500 stands for zero in the data rows.
Here are some points, each followed by its number:
array([469, 519, 626, 440, 376, 462, 593, 378, 528, 441, 436, 414, 383,
       460, 385, 379, 643, 447, 585, 654, 568, 595, 408, 385, 527, 546,
       381, 556, 434, 460, 419, 450, 513]) 0
array([376, 379, 436, 376, 376, 716, 376, 680, 379, 431, 655, 380, 421,
       384, 851, 670, 568, 481, 575, 378, 702, 378, 771, 498, 882, 642,
       493, 497, 379, 387, 391, 710, 614]) 1
array([376, 379, 499, 641, 473, 531, 490, 416, 511, 381, 480, 540, 383,
       657, 439, 564, 460, 505, 390, 529, 589, 425, 390, 547, 600, 620,
       556, 417, 511, 493, 481, 588, 399]) 2
array([710, 894, 522, 419, 427, 453, 388, 513, 710, 772, 381, 566, 681,
       384, 527, 379, 630, 376, 651, 537, 381, 771, 500, 646, 631, 398,
       509, 663, 469, 445, 490, 389, 377]) 3
array([493, 379, 408, 397, 603, 452, 747, 378, 390, 381, 580, 666, 383,
       567, 385, 554, 383, 647, 379, 407, 510, 394, 390, 385, 377, 484,
       461, 412, 578, 650, 505, 561, 377]) 4
array([523, 837, 393, 376, 431, 701, 558, 669, 442, 688, 428, 768, 383,
       547, 464, 570, 383, 546, 424, 378, 381, 482, 394, 780, 377, 384,
       700, 720, 379, 538, 512, 625, 377]) 5
array([591, 639, 468, 376, 457, 502, 437, 617, 604, 690, 381, 642, 445,
       534, 463, 529, 417, 394, 484, 536, 450, 564, 390, 589, 377, 379,
       492, 556, 613, 548, 503, 476, 377]) 6
array([376, 400, 426, 633, 436, 421, 568, 378, 451, 381, 613, 380, 542,
       389, 430, 616, 612, 547, 588, 447, 496, 378, 412, 469, 527, 673,
       567, 409, 481, 458, 556, 484, 577]) 7
array([376, 379, 464, 644, 473, 559, 438, 537, 379, 397, 583, 380, 509,
       590, 519, 435, 398, 437, 379, 514, 645, 378, 471, 616, 587, 648,
       578, 390, 429, 492, 489, 497, 592]) 8
array([536, 440, 567, 718, 376, 497, 376, 591, 554, 541, 450, 380, 610,
       497, 537, 379, 663, 376, 605, 670, 600, 512, 390, 447, 607, 619,
       381, 486, 519, 438, 545, 491, 438]) 9
array([588, 379, 393, 376, 643, 468, 699, 378, 393, 381, 618, 664, 383,
       585, 385, 558, 383, 829, 379, 378, 381, 378, 390, 427, 377, 437,
       454, 431, 379, 606, 538, 544, 377]) 10
array([708, 699, 510, 487, 532, 387, 569, 564, 641, 609, 381, 503, 522,
       384, 570, 379, 618, 385, 684, 555, 429, 822, 591, 463, 547, 379,
       441, 563, 567, 425, 391, 389, 653]) 11
array([376, 451, 448, 537, 575, 470, 657, 565, 408, 416, 622, 416, 522,
       413, 504, 685, 501, 503, 544, 452, 558, 401, 390, 395, 377, 535,
       381, 397, 627, 555, 498, 511, 629]) 12
array([385, 511, 433, 545, 406, 451, 509, 605, 446, 415, 474, 421, 518,
       456, 453, 430, 508, 443, 462, 557, 470, 512, 430, 464, 408, 502,
       613, 400, 539, 483, 544, 501, 533]) 13
array([553, 439, 393, 504, 528, 434, 545, 383, 538, 433, 496, 461, 383,
       384, 533, 379, 529, 571, 453, 378, 418, 537, 591, 489, 562, 379,
       689, 454, 379, 448, 432, 389, 448]) 14
array([438, 379, 393, 428, 679, 453, 577, 384, 379, 381, 796, 537, 383,
       625, 385, 649, 383, 716, 379, 378, 531, 378, 390, 385, 377, 511,
       475, 390, 605, 680, 449, 542, 385]) 15
array([376, 379, 393, 706, 598, 515, 388, 491, 439, 419, 681, 380, 394,
       384, 707, 379, 537, 441, 557, 420, 550, 391, 557, 451, 608, 452,
       438, 390, 574, 436, 475, 389, 678]) 16
array([567, 637, 454, 549, 518, 524, 666, 461, 414, 475, 525, 580, 423,
       552, 402, 437, 563, 415, 500, 465, 464, 516, 406, 478, 468, 522,
       382, 469, 422, 540, 543, 451, 478]) 17
array([452, 442, 393, 617, 550, 501, 444, 496, 416, 439, 612, 380, 506,
       384, 527, 447, 498, 600, 573, 397, 381, 382, 390, 590, 377, 631,
       439, 391, 524, 494, 642, 514, 482]) 18
array([424, 597, 488, 558, 535, 497, 433, 643, 482, 519, 466, 380, 663,
       433, 627, 379, 488, 376, 571, 518, 531, 550, 625, 419, 602, 480,
       505, 393, 434, 387, 466, 410, 670]) 19
array([518, 453, 479, 535, 485, 451, 376, 530, 522, 482, 482, 407, 559,
       464, 525, 379, 400, 376, 434, 505, 507, 505, 447, 478, 466, 529,
       475, 466, 405, 467, 486, 442, 425]) 20
array([415, 379, 481, 601, 485, 520, 376, 407, 534, 400, 464, 380, 409,
       421, 503, 379, 410, 549, 484, 617, 463, 378, 476, 605, 497, 503,
       572, 426, 379, 414, 526, 466, 382]) 21
array([672, 497, 463, 450, 483, 476, 376, 534, 552, 611, 406, 439, 488,
       413, 591, 379, 390, 456, 436, 628, 440, 593, 552, 446, 645, 379,
       531, 492, 402, 514, 450, 410, 411]) 22
array([661, 384, 473, 447, 418, 563, 555, 397, 660, 381, 485, 602, 383,
       732, 385, 542, 434, 471, 379, 517, 464, 584, 390, 385, 513, 462,
       500, 532, 440, 580, 469, 535, 377]) 23
array([542, 441, 393, 428, 473, 387, 601, 378, 525, 448, 556, 627, 447,
       476, 398, 655, 448, 688, 466, 452, 432, 491, 435, 387, 377, 539,
       415, 462, 379, 469, 527, 477, 377]) 24
array([386, 627, 599, 376, 376, 858, 376, 556, 379, 812, 491, 542, 506,
       439, 775, 693, 865, 376, 736, 378, 672, 378, 679, 937, 703, 780,
       417, 732, 379, 387, 429, 824, 417]) 25
array([395, 492, 460, 376, 476, 455, 436, 378, 612, 475, 381, 524, 383,
       499, 446, 491, 534, 425, 461, 462, 495, 489, 421, 578, 408, 426,
       573, 591, 494, 487, 464, 532, 377]) 26
array([560, 698, 460, 489, 669, 573, 469, 694, 477, 656, 408, 514, 655,
       434, 640, 379, 428, 500, 404, 444, 381, 638, 557, 739, 447, 379,
       521, 479, 462, 497, 478, 392, 593]) 27
array([431, 441, 591, 637, 440, 508, 461, 596, 511, 381, 528, 380, 383,
       561, 468, 411, 491, 376, 626, 780, 751, 525, 390, 385, 547, 647,
       381, 423, 533, 483, 416, 527, 626]) 28
array([548, 379, 538, 646, 410, 460, 376, 622, 584, 436, 463, 380, 469,
       543, 533, 408, 383, 376, 467, 656, 602, 517, 430, 385, 534, 501,
       475, 457, 546, 481, 490, 441, 529]) 29
array([590, 478, 598, 578, 414, 551, 404, 437, 650, 430, 396, 596, 383,
       546, 385, 444, 631, 493, 509, 722, 519, 583, 390, 385, 557, 530,
       381, 581, 452, 464, 516, 543, 377]) 30
array([416, 508, 393, 376, 376, 695, 423, 431, 410, 437, 485, 579, 383,
       384, 533, 496, 654, 569, 554, 378, 446, 378, 580, 650, 568, 481,
       721, 651, 379, 387, 436, 623, 377]) 31
array([457, 448, 418, 391, 599, 400, 579, 411, 445, 381, 522, 591, 458,
       507, 394, 670, 435, 522, 558, 409, 535, 460, 390, 435, 377, 520,
       381, 480, 590, 524, 528, 516, 495]) 32
New points follow, each followed by the numbers of its three nearest points above by angle, seen from the average point of the numbered points, nearest first.
array([376, 865, 481, 376, 376, 783, 376, 869, 476, 549, 381, 380, 797,
       529, 572, 379, 708, 376, 771, 498, 528, 486, 662, 707, 711, 681,
       708, 702, 379, 387, 491, 592, 507]) 25 19 3
array([731, 549, 393, 459, 585, 545, 463, 492, 582, 559, 432, 731, 433,
       499, 501, 523, 412, 743, 379, 411, 381, 575, 525, 552, 468, 379,
       694, 478, 436, 506, 529, 509, 377]) 5 10 14
array([513, 404, 469, 587, 482, 424, 554, 378, 506, 413, 530, 399, 476,
       453, 522, 379, 573, 405, 599, 403, 498, 420, 498, 456, 640, 404,
       381, 411, 544, 498, 493, 389, 611]) 16 7 19
array([469, 379, 482, 500, 460, 387, 749, 378, 450, 381, 632, 380, 383,
       384, 486, 603, 549, 579, 464, 378, 512, 525, 473, 385, 458, 502,
       381, 434, 546, 551, 391, 401, 615]) 12 7 32
array([418, 473, 939, 376, 376, 999, 376, 567, 379, 993, 941, 840, 862,
       811, 999, 788, 999, 723, 379, 378, 381, 378, 999, 999, 717, 617,
       381, 999, 419, 387, 391, 999, 757]) 25 1 31
array([674, 529, 505, 463, 461, 501, 480, 378, 614, 436, 381, 765, 383,
       645, 385, 517, 419, 505, 379, 621, 515, 556, 390, 563, 489, 423,
       454, 539, 550, 634, 485, 573, 377]) 23 6 30
array([416, 507, 464, 378, 465, 525, 560, 487, 431, 467, 523, 721, 423,
       755, 385, 714, 383, 430, 379, 473, 491, 426, 390, 385, 404, 556,
       582, 444, 437, 590, 512, 555, 377]) 4 23 15
array([567, 381, 465, 558, 596, 417, 485, 429, 474, 506, 556, 395, 473,
       415, 526, 544, 471, 461, 511, 499, 584, 509, 467, 385, 377, 487,
       381, 426, 670, 522, 400, 493, 582]) 12 32 16
array([376, 582, 513, 522, 413, 537, 672, 465, 472, 397, 528, 405, 457,
       384, 480, 528, 522, 513, 540, 512, 470, 448, 494, 385, 622, 557,
       581, 410, 379, 477, 482, 455, 579]) 7 0 19
array([560, 379, 393, 582, 571, 387, 547, 600, 495, 535, 624, 380, 454,
       384, 656, 730, 461, 598, 559, 406, 554, 544, 489, 385, 504, 494,
       381, 407, 785, 506, 460, 435, 673]) 12 16 32
array([564, 595, 429, 566, 596, 480, 473, 435, 379, 516, 563, 411, 612,
       384, 539, 392, 543, 506, 483, 447, 444, 604, 412, 601, 500, 493,
       381, 468, 592, 549, 523, 392, 626]) 27 18 11
array([464, 423, 480, 559, 447, 442, 376, 647, 571, 605, 419, 380, 653,
       443, 543, 440, 484, 376, 696, 653, 642, 423, 393, 451, 377, 613,
       381, 477, 610, 391, 495, 627, 438]) 9 28 29
array([376, 494, 393, 624, 579, 484, 716, 418, 379, 398, 495, 514, 383,
       384, 414, 379, 502, 697, 448, 463, 435, 378, 544, 618, 377, 410,
       540, 424, 379, 496, 600, 477, 519]) 10 18 14
array([376, 390, 528, 625, 376, 387, 511, 378, 474, 381, 602, 380, 577,
       400, 410, 582, 684, 421, 669, 534, 599, 378, 390, 385, 377, 621,
       381, 455, 502, 477, 500, 461, 622]) 7 12 28
array([376, 592, 460, 545, 376, 387, 486, 573, 499, 561, 413, 380, 724,
       384, 545, 666, 528, 405, 715, 563, 620, 410, 564, 533, 377, 482,
       524, 437, 522, 410, 448, 464, 664]) 19 12 13
array([553, 627, 393, 376, 567, 530, 551, 617, 525, 657, 462, 602, 531,
       563, 564, 596, 478, 569, 379, 378, 381, 729, 558, 445, 624, 379,
       625, 496, 509, 478, 460, 416, 419]) 27 3 5
array([376, 641, 400, 654, 376, 423, 679, 378, 460, 431, 582, 380, 650,
       384, 491, 520, 735, 376, 753, 378, 581, 539, 425, 575, 518, 647,
       381, 520, 529, 459, 460, 427, 700]) 7 12 0
array([479, 405, 393, 520, 546, 506, 648, 378, 415, 381, 572, 572, 383,
       543, 385, 435, 424, 630, 379, 523, 488, 438, 390, 538, 392, 465,
       544, 458, 379, 574, 523, 489, 377]) 10 4 15
array([397, 594, 577, 538, 376, 387, 467, 507, 655, 510, 391, 417, 621,
       384, 452, 548, 629, 376, 670, 607, 531, 504, 563, 385, 564, 475,
       746, 481, 585, 421, 474, 389, 545]) 19 11 13
array([444, 464, 443, 511, 408, 554, 540, 410, 550, 511, 504, 440, 502,
       497, 486, 419, 719, 393, 527, 378, 479, 414, 557, 451, 575, 572,
       516, 436, 445, 444, 485, 479, 423]) 7 31 25
array([630, 818, 507, 548, 390, 479, 376, 763, 710, 817, 381, 408, 668,
       384, 611, 379, 537, 376, 725, 661, 508, 700, 568, 632, 541, 416,
       540, 600, 506, 387, 509, 407, 377]) 3 11 27
array([533, 648, 424, 544, 625, 509, 660, 439, 429, 480, 540, 509, 498,
       384, 561, 394, 700, 620, 484, 378, 381, 665, 444, 649, 410, 387,
       381, 507, 602, 536, 523, 389, 596]) 27 11 17
array([389, 579, 560, 522, 421, 431, 376, 525, 646, 535, 381, 451, 730,
       391, 465, 379, 585, 376, 631, 613, 491, 583, 605, 562, 589, 520,
       648, 484, 401, 394, 440, 389, 563]) 19 3 11
array([376, 379, 536, 531, 394, 508, 469, 378, 519, 381, 629, 506, 427,
       579, 391, 546, 418, 539, 379, 449, 576, 378, 390, 401, 570, 614,
       517, 390, 379, 496, 428, 488, 457]) 2 15 8
array([478, 379, 462, 512, 528, 427, 530, 378, 488, 381, 559, 509, 448,
       453, 472, 669, 412, 599, 404, 458, 549, 463, 483, 385, 532, 487,
       508, 408, 536, 534, 411, 478, 507]) 15 4 32
array([376, 579, 542, 426, 401, 559, 376, 518, 519, 483, 415, 486, 589,
       451, 515, 379, 564, 444, 569, 564, 510, 485, 536, 608, 533, 542,
       546, 427, 379, 390, 466, 421, 518]) 19 3 25
array([500, 643, 536, 573, 394, 465, 376, 624, 533, 580, 400, 380, 547,
       384, 536, 379, 474, 376, 579, 736, 489, 580, 415, 436, 590, 618,
       493, 463, 470, 426, 529, 513, 429]) 9 29 19
array([614, 532, 393, 376, 512, 481, 651, 378, 573, 491, 434, 628, 387,
       464, 458, 429, 452, 616, 379, 378, 381, 625, 551, 509, 421, 379,
       617, 545, 379, 466, 466, 400, 377]) 14 10 24
array([635, 717, 506, 390, 549, 462, 513, 502, 629, 632, 381, 546, 435,
       445, 495, 379, 406, 376, 547, 602, 455, 664, 515, 552, 529, 379,
       585, 591, 505, 511, 472, 389, 414]) 3 11 6
array([695, 652, 479, 376, 545, 425, 476, 591, 503, 781, 381, 630, 511,
       572, 495, 468, 415, 376, 479, 569, 458, 589, 496, 439, 377, 379,
       381, 520, 567, 538, 494, 529, 377]) 6 3 11
array([391, 473, 601, 482, 376, 516, 400, 378, 559, 381, 442, 587, 491,
       515, 387, 379, 589, 558, 379, 477, 491, 629, 498, 572, 528, 436,
       576, 651, 532, 457, 391, 496, 412]) 26 30 31
array([404, 596, 463, 599, 463, 558, 418, 758, 429, 513, 472, 380, 634,
       384, 659, 379, 573, 464, 594, 559, 504, 653, 583, 564, 547, 442,
       427, 421, 452, 387, 508, 389, 731]) 19 27 11
array([750, 379, 778, 400, 734, 387, 528, 378, 451, 381, 381, 512, 580,
       644, 385, 379, 383, 376, 514, 378, 381, 378, 691, 385, 377, 379,
       464, 412, 626, 654, 555, 389, 483]) 4 32 10
